One turn moves every row onto another: examples first, then more rows asked:
K_26: [-11  -1 -11 -11  21 -13  -3  -2  -5 -11 -19 -13   1   1 -12  -9  16  24
   2  38  -6 -13   8  -6   4  -6   5   6 -17 -18  12  21 -13 -16  17]
K_420: [-12   1  16  28   1  19   9 -14 -11  21 -19 -10 -21 -12  -8 -18   0  -3
  -7 -10  -2   2  -1  -1   7 -45  -8  19  -2 -28 -18  12   9 -25  19]
K_324: [  7  15 -18   5 -11  32   8 -21  11  -8  -7 -17  13  13 -14   7  27  -3
   3   4  11 -25   6 -14  17 -20   9   6 -10 -22 -18   2  23 -29  30]
K_765: [-27  14  15  -5  21   2   8  -5  11  22  -9  16   2   1   5 -18  -5  -1
   7  15  13 -18   1   3   7  -3  18  23   3  -1 -51  -4   4  -7  13]
K_450: [ -8  32 -29 -18  22  -6  29 -14  -5  10   0   3  10   5 -19  -7  -4  19
  -6  -1  14 -20   9 -11  23 -12  -5   4  -4 -11   0  16  23 -36  45]
K_559: [  1  26 -17 -23  12   9  -7 -15   6 -17  -5 -19  12 -14   9 -18  11 -20
   8   1   1 -18  -1 -16  17  11  -9  -3  -4  -5  10   7   4 -19  46]
K_755: [ -7  17   8   2  -3   1   6  -5  18  11 -16  12   0  -9   2  13 -12  -5
  -6  10 -32  -7  30  -8 -11   1   9  -4   8 -18  -3  17  -6 -40   3]
K_219: [ -5   7   2  -6   4  21 -12 -19  19  -3   1   6  11  -9 -17 -28 -24 -14
 -20 -22   9 -19   7  -3   8   8  11  20 -28 -24 -10  23  25 -29  18]
K_87: [-26  16  13  -1  18   5  11   5  23  17  -1  15   3  -3   9 -14  -7   0
   4   4   0 -21  -3   5   7  -5  13  20   0  -5 -54  -6   6  -2  10]
K_314: [ -5   7   5   4   2  19 -11 -12  25  -8   0   9   8 -15 -17 -26 -24  -7
 -20 -22   2 -27   0  -4  12  -1  13  18 -33 -20 -20  17  16 -35  15]
K_834: [ 21  20 -25 -15  19   6  16  -3  -6   3  -6  -3  18   3  15 -16   0  14
  -3   7  19 -32  13  -1   3 -28   0  26   0 -22 -10  -4  -1  -8  -8]
K_867: [  3 -15   4   9  14 -10 -10  -5   5   2 -22  -3 -11  -5  10 -28  -7  -5
  -5 -15  -6  -4  11  11  -6 -21 -15  -2 -26   5  -8   6  -8   0  -8]
K_940: [-17   7 -12  -9   7   7   3  -7   0 -10 -14 -17   5   8  -8   0  33  23
   3  36   9 -21  -2 -13  10 -17  15  11 -22 -19  -6  18  12 -17  15]
K_17: [-14  12   9  12  -4  -3  11  -3  28  10 -10  16   3 -11   4   8 -15   4
  -8  -2 -29  -7  29 -13  -2  -2   9  -2   6 -25  -5   7  -5 -40   3]
K_568: [-16  12  -1  17   4  -4   2 -10  21  26 -15 -13 -12   0 -12 -15   2 -19
   2 -36  -1  -9   6  17   3  -4 -15  -5  -3   4  -5 -13  -3 -25  42]
K_442: [  1  22 -44 -17  -2 -18  15  -6  14  17 -16   9  -3  -1 -10   3   7  17
  11   0   2 -22  28  -2  17   2  -6  -3 -26 -10  -7   5   0 -26  28]
K_738: [ -9   0  19  24   0  26  11  -8  -7  19 -22 -14 -17 -11  -9 -18   2   2
  -5 -14   3   1  -3   4   6 -45  -9  20  -2 -26 -14   9   1 -29  19]
K_520: [  5 -13   4   7  11  -8  -9   2   2   2 -23   1  -9 -13   7 -24  -3   0
  -5 -19  -2  -2  13  14  -7 -22 -19   1 -25   6 -10   4  -9   3  -3]
K_320: [ 11  27 -27 -26  16   2   2  -6   7 -17 -10  -8  21  -7  29 -14  17  -6
  -1   5   2 -26  11 -18   7  -1  -5   7   6  -2   9   2   0 -19  16]
K_693: [ -5  22  -1  -8  35   4  29  -9 -21   5  -1  -3  12  12 -10 -22  -4  16
   4  11  16 -12  -1 -14  17 -20  -5   6  12 -18  -5  12  21 -23  43]
K_793: [-18  16  -3  15   6  -4  -1 -10  23  31 -14 -11 -11   2 -10 -22  -1 -26
  -2 -31  -6 -10   6  14   6  -8 -16  -1  -4   2  -4 -11  -2 -25  42]

K_867 -> K_793
K_450 -> K_940
Now these:
K_442 -> K_324
K_87 -> K_17
K_26 -> K_559
K_219 -> K_765
K_568 -> K_738

